(in the rows, 128 means zero)
These are runs of 6 systems, one row a step. Runs of the same system follow the same rule from any start.
run 1, j800, 10 rows:
[[130 136  80  98  99 119 132 180 116 100 161 167 127 123 102 134 201 156
  160 149  88  90 107 109 104 124]
 [104 118 158 125 126 157  62  76 125 151 130  97 155 146 157 116  79  67
  111 125 177 119 135 153 141 168]
 [140 134 116 115  95 115 155 182 122  85  96 140 157 131 107 148 147 194
  157  95  62 128  88 111 134  87]
 [ 75 130 121 144 148 106  77 119 101 137 161 127 124 161 141 109 128  47
  120 171 143 124 172 146 132 183]
 [161 129 174 150 110 143 158 126 110 102  74 106 141 102 134 145 101 176
  133  56 102 168 116 126 151  86]
 [ 90 144  77 139 147  61 142 145 119 139 174 155  99 166 135 129 153 108
  133 194  97 124 160 141 114 149]
 [154 115 193 154 150 158 129  95 137 142  78  96 113 106 120 117  89 119
  104  82 177 174 146 115 154 122]
 [134 143  74 130 129 109 191 152 129 117 172 163 106 109 127 150 169 165
  136 163  76 109 126 135  87  98]
 [139 119 152 120 142 135  94  75 162 186 123 107 104 147 141  90 101  88
  115 131 213 135 151 123 148 162]
 [154 125 120 108 122 162 167 161 137  96 118 142 138  92  85 166 141 195
  121 125  93 113  81 110  92  77]]
run 2, j911, 10 rows:
[[124 151 173 149 133 200 138  99  98 122 144 111 148  80 161  81 123  68
   96 106 155 136 148 130 127 147]
 [154 156  97 133 112  83 157 107 127 145 142 122  95 135 155 154 131 213
  172 127 116 145 132 148 126  69]
 [101  93 150 144 182  96 132 138 158 137 107 127 112 171 103 126  85  71
   77 164 133 143 153 114 133 177]
 [155 160 128 102 128 216 135 150 134 124 130 116 131  78  97  92 160 165
  146 112 173 132 114 100 117  80]
 [134 108  98 127 114  87 136  85 136 152 199 155  87 144 186 145 134 113
  140 163 118  93 153 157 105 164]
 [119 135 141  94 129 115 101 132 176 161  58 103 167 179 100 104  90 139
  113 116 161 139  84 109 161 128]
 [131 101 100 123 128 170 123 184 117  84 159 163 118  89  78 153 186 126
  140 151 101  95 128 114  93 133]
 [128 146 143 120  85 135 100  59 108 152 150 117 160 131 204  95 119  82
  130  94 148 105 128 157 144 160]
 [128 123 101 123 119  70 129 161 138 120  80 128 139 161  88 184 119 199
  144 124  80 139  92 135 133  87]
 [ 94 107 157 159 153 160 114 158  98  93 131 137 140 112 107 109 139  39
   96 133 119 133 163 118 131 180]]
run 3, j578 (10 x 26):
[[163 121 167 101 106 193 107  86 141 144 155 118 115 108 169  74 129 102
  135 102 193 107 134 105 134 163]
 [ 99 170  69  85 111 103 104 134 130 158 138 126 152 156 119 145 140 158
  124 183 112  93  76 152  93 117]
 [115  83 127 134 133 162  74 159 152 117 103 136 156 139  99  96 144  53
  139 102 157 119 149 117 165 176]
 [113 166 154 101  93 152 132 107  59  84 167 133 169 108 154 142 128 142
  109 131  89  96  87 128  87 115]
 [113 104  79 162 113  60 116 107 150 148 117 146 159 166 150 137 139  85
  159  94 114 126 155 173 172 138]
 [133 103 199 110 112 135 121 167  96  60 104 123 126 145 108 153  93 171
  126 110  85 138 104  82 129 130]
 [111 147  95 198 165 102 184 107 111 128 132 143 142  92 124 156 147 101
  111 117 105 156 170 172 124  83]
 [177 100 183 116 104 110 145 102 141 133 132 120  72 152 182 113  93 166
  157  98 134 144 143  99 150 149]
 [113 156  92 139 172 106 149 155 140 147  92 117 115 127  63 169 124 177
  108 172 121 158 114 138 104  73]
 [159  98 149 148 152 183 151 128 163 141 146 133  83  92 138  77 139  84
  125 113 174 137 176 105 140 165]]
run 4, j235, 10 rows:
[[131 109 150 110 126 107  61  86 133 122 142 126 133 178 124 125 114 132
  180 105 202 131 153 105 170 107]
 [147 133 103  94 133 170 179 163 175 154 119 130 116 101 107 122 133 157
   83 171 110 103  77 118  79 136]
 [101 127  94 139 117 126  64 123 111 121 169 143 143 147 139  99 169  74
  189 120 161 119 179 141 162 140]
 [150 122 162  73  98 149 125 101 137 135 117 114 140 129 138 157  84 173
   84 139 119  89  53 118  86 136]
 [ 82 120  66 164 138 129 119 191 133 119 119 142 157 134 109 110 163  66
  142 137  90 130 157 159 148 157]
 [153 131 208 105  86 131  95  69  67  95 137 124 136 115 136 156 120 149
  119  87 143 112 102  99 116 119]
 [ 97 134  80 167 153 129 185 159 152 150 105 121 143 118 149 134 101 107
   88 154  62 144 127 185 115 141]
 [141 116 177 139 110  78  89 116  84  91 113 136 120 155 107 138 144 134
  168  75 144 156 157  89 170 116]
 [134 151 137 141 167 167 197 119 139 144 126 113 115  81 124 141  97 146
   61 163 118 141 112 139  79 103]
 [131 123  96 158 118  77 126 127 140 138 138 143 117 161 153 100 157 115
  197  91 138 155 186 138 186 123]]
run 5, j565 (10 x 26):
[[123 160 141 135 114 144 143 116  92 119 121  89 137 121 173 161  70 191
  127 126  83 149 104 168 112  87]
 [113 111 118 178 145  45 137 148 122 128  83 150 125 152  84 140 159  89
  122 107 106 163 160 125 163 144]
 [134 164 198 132 149 189 151 113  87 106 146 100 109  95 144  98  97 137
  105 128 154 162 146  98 116 106]
 [126 127  65 168 153  70 149  96 150 151 154 146 111 140 135 159 142 136
  163 134 135 142 174 170 139  81]
 [138 119 190  92 147 111 127 135 144 139 120 117  79 170 112  94 100 132
  101 160 163 144 129  60 130 166]
 [122 145  62 127 162 188 144 147 162 130 156 137 146  94  90 127 152 147
  147 152 155 119 133 143 108  59]
 [150  89 138  99  96  99 113  84 153 152 169 160 105 157 165 109 143  90
  133 129 155  80 135 106 131 193]
 [118 152 102  80 116 174  98 167 146 141 103  92 145 138 113 133  98 193
  133 163 121 116  67 139 106 107]
 [128  76  99 139 113 123 128 142 148 110 123 178 166 116  97 140 180  60
  119  98 104  85 125 129 133 166]
 [130 173 166  98  77 178 102 109  78 130 140  90 143 117 193  97 103 145
  128 116 120 118  97 139 119 148]]
run 6, j544, 10 rows:
[[ 82 167 111 138 152 193 115 155 115 139 152 106 139 114 149  62 129  64
  115 165 141 136 155 146 124 161]
 [165 107 137 108  71  89 101  75 120 121 127 143 147 139 144 175 136 173
  166  73 128 101  99 131 139 100]
 [ 90 137 112 149 158 121 152 195 129 141  98 118 112 133 111 110 122  90
   75 179  77 149 129 137 112 182]
 [141 126 152 132 115 157  92  94 110  92 139 124 166 126 131 122 127 139
  187  61 176 136 151 118 169  69]
 [137 137 129 139 122  98 180 121 105 149 124 138  98  95 136 168 137 129
   60 165  69 116  99 149  71 161]
 [108 142 118 142 149 125  98 139 146 137 119 100 129 175 141  80 104 133
  186 114 171 175 178 129 190 103]
 [155  96 161 118 133 128 160 116 116  89 132 162 123  93  79 197 137 149
   83 133 103 100  97  99  77 111]
 [107 179  90 140 143 153 141 121 145 185 148 103 122 126 177  50 130  95
  137 149 165 150 165 157 145 139]
 [163  75 153  98 104  85  99 110 135 101 132 149 109 160 104 194 117 183
  152 115 126 103 106  99 122 112]
 [ 89 154  92 137 171 169 159 171 159 152 115 122 155 114 106  76 130  73
   78 170 129 132 127 137 116 148]]
run 7, j800, 10 rows:
[[117 152 122 128  82 118  64 115 106 146  91  89 161 154 163 117 112 141
  172  82 131 144 118 166 172 126]
 [ 93  96 147 135 138  74 125 178 105  66 118 146 136 179 101 171 103 132
  125 147  56 134 128 110 131 141]
 [ 95 172 134 182 148 129 142 132  88 133 110 114 148 111 143  82 140  71
  118 104 127 178 175 149 159 131]
 [163 110 150 163 115  87 153 116  95 114 136 127  60 118 157 180 120 182
  152 114  87 158 157 140 124 120]
 [101 156 117 143 189  78 184 112 165 164 124 125 121 165 127 109  90 114
   85 172 142 157 149 126 130 111]
 [181 108 138 153 149 162 158 149 141 140 110 137  68  65  81 126 172 139
  124 110 159 156 154 101 121 119]
 [138 141 113 110 136 149 166  63 145 152 205 139 115 110 178 135 113 131
  108 170 148  88 125 148  80 114]
 [167 120 112  83 116 131 109 125 197 185  80 121 126 142  96 111 135 165
  134 114 185 118  85 107 143 121]
 [110 104 123  92 139 197 107 157 134  86 172 152 150 110  90 142 140 107
  110 173 123  71 104 108  81 141]
 [137 146 111 106  70 160  90  86 128 149 124 123 189 118 167  94 150 104
  151  72 155  95 101 151 151 133]]
run 8, j565 (10 x 26):
[[157  87 137 156 164 160 197 170 157 119 125 145  73  86 108 135 129 125
   95 144 101 143 151 111 104 150]
 [ 96 179 115 108 131 128  96 101 109 124 186 132 157 162 149  74 145 112
  175 138 182 123 159 116 150  94]
 [178  84 132 121 129 115 138  92 173 175 105 126  78 110 114 188 107 162
   94 142 141 113 102 140  96 138]
 [ 83 141  93 100 137 145 129 213 149  98 147 138 156 176 122  63 138 116
  161 161 104 121 134 100 149 141]
 [162 125 144 116 103 158  96  53 116 151 128 136 145  73 105 158 162 110
  100  98 185  90  96 132 101 119]
 [117 106  95 126 105 132 144 169 151 126 147 120 117 160 200 121  87 142
  153 153  55 118 128 167 134 172]
 [115 148 150 108 113  94  76 125  99 122  74 130 177 142  56 140 162 123
  115  95 151 129  90  99 141 110]
 [141 108 134 167 131 195 178 138 120 118 143 122 113  64 170 133 112 103
  100 125  82 128 144 165 101 154]
 [107 161 127 126 102  57  94  99  92 121 135 127 158 186 149 118 132 139
  179  98 137 143 143 130 174  96]
 [146 110 165 154 158 128 154 134 126 147  78 110  81  95  87 173 102 140
   56 150 115 157 115 128  91 148]]
run 9, j578 (10 x 26):
[[ 90 129 137 116 138  89  48  71 104 131 153 136 155 169 106 150 128  80
  121 148 182 105 136 129 129 131]
 [141 111 117 113  79 164 151 165 150 117  86 131 179 109 145 118 129 127
  116  84  66 101  72 142 131 156]
 [ 80 143 127 148 141  91  91 131  61  76 183 144 130 161 123 138 145 106
  167 148 121 137 180 123 137 110]
 [163  92 164 143  99 109 154  77 143 136  75 127 161 113 144 168  95 124
   86  63 105 121  91 145 137 136]
 [108 144 102 145 139 105 160 195 107  88 154 135 100 153 136 119 135 173
  182 149  71 161 164 123 139 100]
 [153  98 184 160 158 101 128  56 125 142  97 128 108 111  96 171 107 107
   84  97 178 150 147 118 130 118]
 [151 152 100 124 117 160 204 171 156 141 133 114  98 111 173 100 116 191
  142 142  80 142 118 139 118 114]
 [125 127 135 133 172  91  85  98 130 156 139 130  81 150  78 134 142 113
  132 159 210 149 172 104 135 119]
 [156 128 132 103 114 207 161 142 170 158  98 105 134  85 144 110 106 146
   84 131 120 110  76 139  98 151]
 [ 94 168  82 114 144 117  96 136 119 139 190 143 118 155 122  85 177 109
  172 176 171 122 168 120 131 116]]
run 10, j911:
[[120 115  86 162 111 134 158 135 152 145  76 128 186 105 141 140 124  93
   99  88  73 123 102 185 135 142]
 [112 146 175 128 106 107  93 159  51  63 140 126 121 156 124 122 139 151
  175 111 103 154 151  90 150 118]
 [122 132 130 184 151 129 152  75 108 147 105 118 147  76 124 184 112  96
   68 117 116 140 130 185 100 109]
 [128 150 142 143 131 120 177 175 123 102 127 119 105 155 165  74 112 162
  173 107  99 181 168 103 171 110]
 [123 136 161 147 176 114 117  81  97 144 141 120  84 107  87 181 116 125
   77 174 170 145 146 129  84 111]
 [150 127 100 137 146 169 201 149 202 153 126 124 122 120 165  63 111 132
  142 115 135 146 148 128 152 120]
 [129 142 151  85 135  96  92 112 106 137 171 133  68 160 106 136 140 158
  132 190 171 116 130  83  98 134]
 [142  90  82 127 142 173 140 117 219 180  99 130 154 111 125 118 116  93
  102 123 155  99 107 160 129 146]
 [128 142 128  63  88 124 102 165 118 100 172 149 123 170 130  92 162 163
  179 146 124  93 109  73 130 139]
 [127  96 106 133 111 127  73  80 137 167 103 128 155 108 112 182 134  80
   88 126 144  88  98 180 107 162]]
run 11, j544:
[[102 105  87 161 182 119 140 140 130 107 178 162 104 120  92 167 151 102
  130 181 126 121 178 141 100 109]
 [153 153 175  91 122 136 145  68 158 166 116 109 139 142 155  81  93 139
  103 108 188 129 105  94 139 120]
 [142 102  66 122 124 144 120 182 148 130 157 144  78 115 106 155 167 163
  164 174 103 108 132 141 100 138]
 [ 98 126 146 107 147 110 109  83 158 139 132 137 183 178 127  96  96  64
   96 130 179 107 124 107 149 143]
 [168 126 115  94  74 187 124 176 127 124 119 121 112  89 129 122 165 182
  154 117  98 105  83 122 108 141]
 [ 74 121  99 152 140  84  90 102 117 135 151 144 164 165 139 134 129  44
  118 147 127 108 159 165 139 161]
 [156 138 174  98  83 152 131 154 120 113  67 102 148 127 131 114 108 180
  126  76 102 138  74 102 144 127]
 [ 94 130  81 184 145 125 119 146  88 109 158 146 126  99 116 153 174  78
  137 145  98 132 177 172 116 133]
 [140 146 197 121 112  99 138  69 112 137  97 102 147 154 167 121  70 144
  107  82 138 150 111 115 153 115]
 [132 128  83 163 146 136 155 196 120 119 121 131  81  93  89 156 167 165
  145 153  86 158 148 146 108 109]]
run 12, j235, 10 rows:
[[118 146  83 137  97  91 130 129 152 199  79 113 142 143 163  98 137  95
  106 120 106 128 107 175 144 185]
 [112  94 167 118 131 148  65 169  89  54 133 124 121 153  88 173 105 158
  160 135 116 131 134 100 128 116]
 [134 146 121 146 138 137 202  93 140 142 123 156 175  77 126 116 151  77
   62 106 119 109 108 135 109 122]
 [129 144 135 150  92 107  87 139  78 134 126  94  82 143 180 122 123 153
  182 115 106 166 161 157 154 151]
 [114  99 152 124 178 105 158 110 163 102 116 143 154 156  82 180  72 136
   81 149 128 125 109 106 113  86]
 [155 153 112 155 114 148 158 166 122 154 104 132 103  78 120  69 200 113
  144  89 134 160 153 120 149 144]
 [117 139 150 118 141 118 108  69  99 115 197 118 103 153 166 164  82 161
  146 167 151 121 149 137 105  91]
 [140 106  95 122 139 110 162 151 218 182  61 133 147 150 108 101 119 117
  102 117 130 129 100 128 154 149]
 [123 146 136 112 123 163  77 170  71  86 173 131  90 115  96 117 180 148
  178 151 147 132 155  91 118 116]
 [135 120 114 118 130 145 155  45 171 163 153 138 170 115 170 140  96  95
   87 128 152  83 105 162 106 125]]

Which system made each run below?
run 13 (2 x 26):
[[110 149 148 136 150 114 157 103  97  94 141 167 181 106  77 130 169  82
   88 110 141 116 130  92 117  91]
 [160 144 134 158  91 154 136 105 105 168 119  90  86  83 196 120 121 143
  136 100 112 153 141 179 126 154]]
 | j235
run 14, 2 rows:
[[111 167 168 147 147 128 111  52  76 121 162 107 136 127 154 140  93 126
  128 120 175 151 161 140 130  76]
 [164  98 101 137 127  89 194 147 198 168  79 131  99 138 139 141 103 169
  115 121  90 142 110 140 138 136]]
 | j235
run 15:
[[133 125 144 166 156 162 203 146 139 103  88 121 156  89 117 147  92 137
   85 103  82 156 118 141 120  91]
 [121 159 132 160 118  84 123 116  67 120 166 144 102 130 152  97 183 100
  170 108 135 155 192 124 154 131]]
 | j565
run 16:
[[151  72 157 118 109  99 106  73 166 132 107 123 149 170 159 169  64 137
  133  89 132 111 107 142 150 135]
 [108 172 111 121 123 114 159 209  99 120 100 128 121 125  93 115 163 157
  108 161  63 145  98 111 105 134]]
 | j565
run 17, 2 rows:
[[110 186 169 109 105 106  93  60  57 148 139 113 145 124 143 130 133 110
   87 135 154 117 103 129 102 135]
 [148  82 101 171 138 139 155 161 175 137  79 111 112 118 141 157  88 159
  146 103  88 161 141 175 153 120]]
 | j565
run 18, 2 rows:
[[121 112  83 136 138 138 189 212 178 132  99 135 126 130 126 108 124 132
  114 150  57 137 114 141 126 158]
 [117 148 162 131 126 108  64  89  62 102 154 137 135 133  96 133 168 105
  156 107 183 134 161  99 142 103]]
 | j235
run 19:
[[107 152 187 125 146 130  85 144  81 142 101  89  90 142 104 111 110 108
   87 167 148 163 136 103 119 174]
 [156 113  89 151 150 182 165 111 170 122 147 143 143  77 117 145 139 147
  154  99 154 126 146 149 126  54]]
 | j911
run 20, 2 rows:
[[105 164 138 106 113  99  94 153  55  84 134 131 138 140  87 167 151 175
  139 150  95 125 100 111 103  93]
 [ 97  94 106 170 139 127 114 127 156 142 106 120 161 147 159 114  96  51
  121 109 117 135 160 179 164 173]]
 | j800
run 21, 2 rows:
[[142 115 151 154 159 133 148  76 103 107 197 137  76 106 145 178 106 145
  131 155 144 131 173 137  96  92]
 [125 165 112 128 154 104 186 121 184 193 100 110 125 153 153  67 101 122
   96 142 148 159 132 128 147 133]]
 | j911
run 22 (2 x 26):
[[108  87 104 122 152 158  98 172 180 157 124 109  98 157 136 107  92  95
  123 183 133 122 145 147 132 199]
 [140 144 130  76 103 145 134 119 138  95 139 158 191 133  97 122 155 159
  144  99 144  88  78  84 126  72]]
 | j565
run 23, 2 rows:
[[153  97 153 154 145 166 165 144 130 139 125 124  65  74 129 142 122 110
   73 153 104 135 139 132  87 183]
 [122 191 112 114 142 139 141  96 137 156 160 110 137 145 158  75 116 156
  158 135 187 148 148 124 147  64]]
 | j578
run 24:
[[165 117 117 101 108 118 102 151 157 182  64 116  90 118  78 149 155 170
  112 137 143 123  78 121 111 151]
 [ 86  92 104 131 157 171 125 154 161  86 182 148 163 157 152 102 101  72
  153 149 120 103 169 134 141 142]]
 | j544
run 25:
[[115 134 109 113 102 105 150 205 109 100 120 156 131 135 103 119 179 131
  121 146  52 111 100 101 111 165]
 [125 113 158 149 108 169  44  82  84 121 126 102 149 103 138 146 123  85
  142  89 168 127 148 163 143 141]]
 | j911
